B =
[[130 124 127 124 135 139 128 126 122 123 123 122]
 [129 126 123 122 150 155 127 125 124 122 126 121]]
The top-right entry: 122
The bottom-left entry: 129
Which number is the last entry of the largest entry's row? 121
The 1st entry in reading order is 130
Which number is the bottom entry of the column that holds the largest entry? 155
Which number is the largest entry in the first row? 139
Which number is the entry just right of 125? 124

[127 140 125 153 141 126 147 108 111 146 156]
The second entry from the left is 140
Read off the entry just right of 147.
108
The entry just right of 126 is 147
Read off the largest entry.
156

M =
[[131 138 135 125 123 129 135 126 134 120 126 121 135 126]
 [123 124 121 131 127 125 126 131 124 123 129 133 123 124]
 [126 125 125 129 134 125 123 113 139 133 119 133 126 129]
 [139 131 129 129 126 131 129 129 126 122 133 128 126 124]
 [135 122 126 121 129 128 126 125 151 102 129 128 132 122]
 [131 126 133 132 124 125 123 139 119 127 141 123 126 140]]
Counting starts at 1.
The entry directly below 151 -> 119
Read off the top-left entry.
131
Read off the entry in the bottom-left corner.
131
Read off the bottom entry of the column that holds the smallest entry.
127
The entry in row 2 and column 1 -> 123
Read off the entry at row 1, column 2.
138
The top entry of the column that holds the largest entry: 134
Read off the bottom-right entry.
140
Read off the entry at row 3, column 1.
126
The minimum: 102
The entry at row 3, column 2 is 125
Read off the entry in the top-right corner.
126
Read off the entry in row 3 and column 3.
125
The entry in row 2 and column 3: 121
The entry just left of the smallest entry: 151
The entry in row 1 and column 3 is 135
Read off the entry directly above the largest entry.
126

Questions about the matrix below. Counting starts at 1.
1) Find the entry in the top-right corner.
2) Find the maximum.
3) Find the smallest entry.
4) Find the entry in row 3 and column 1.
5) Find the entry directly below 107.
6) Find the entry just right of the smallest entry.
7) Find the entry directly below 140.
8) Find the entry in the top-left corner.
[[116 110 134 106 111 146 133 149]
 [125 131 129 128 119 123 123 130]
 [113 109 137 116 105 144 131 150]
 [107 109 138 112 101 143 127 145]
 [140 143 124 122 133 120 116 122]
 [136 143 125 125 129 118 113 120]
 [138 137 134 132 137 120 139 133]]
1) 149
2) 150
3) 101
4) 113
5) 140
6) 143
7) 136
8) 116
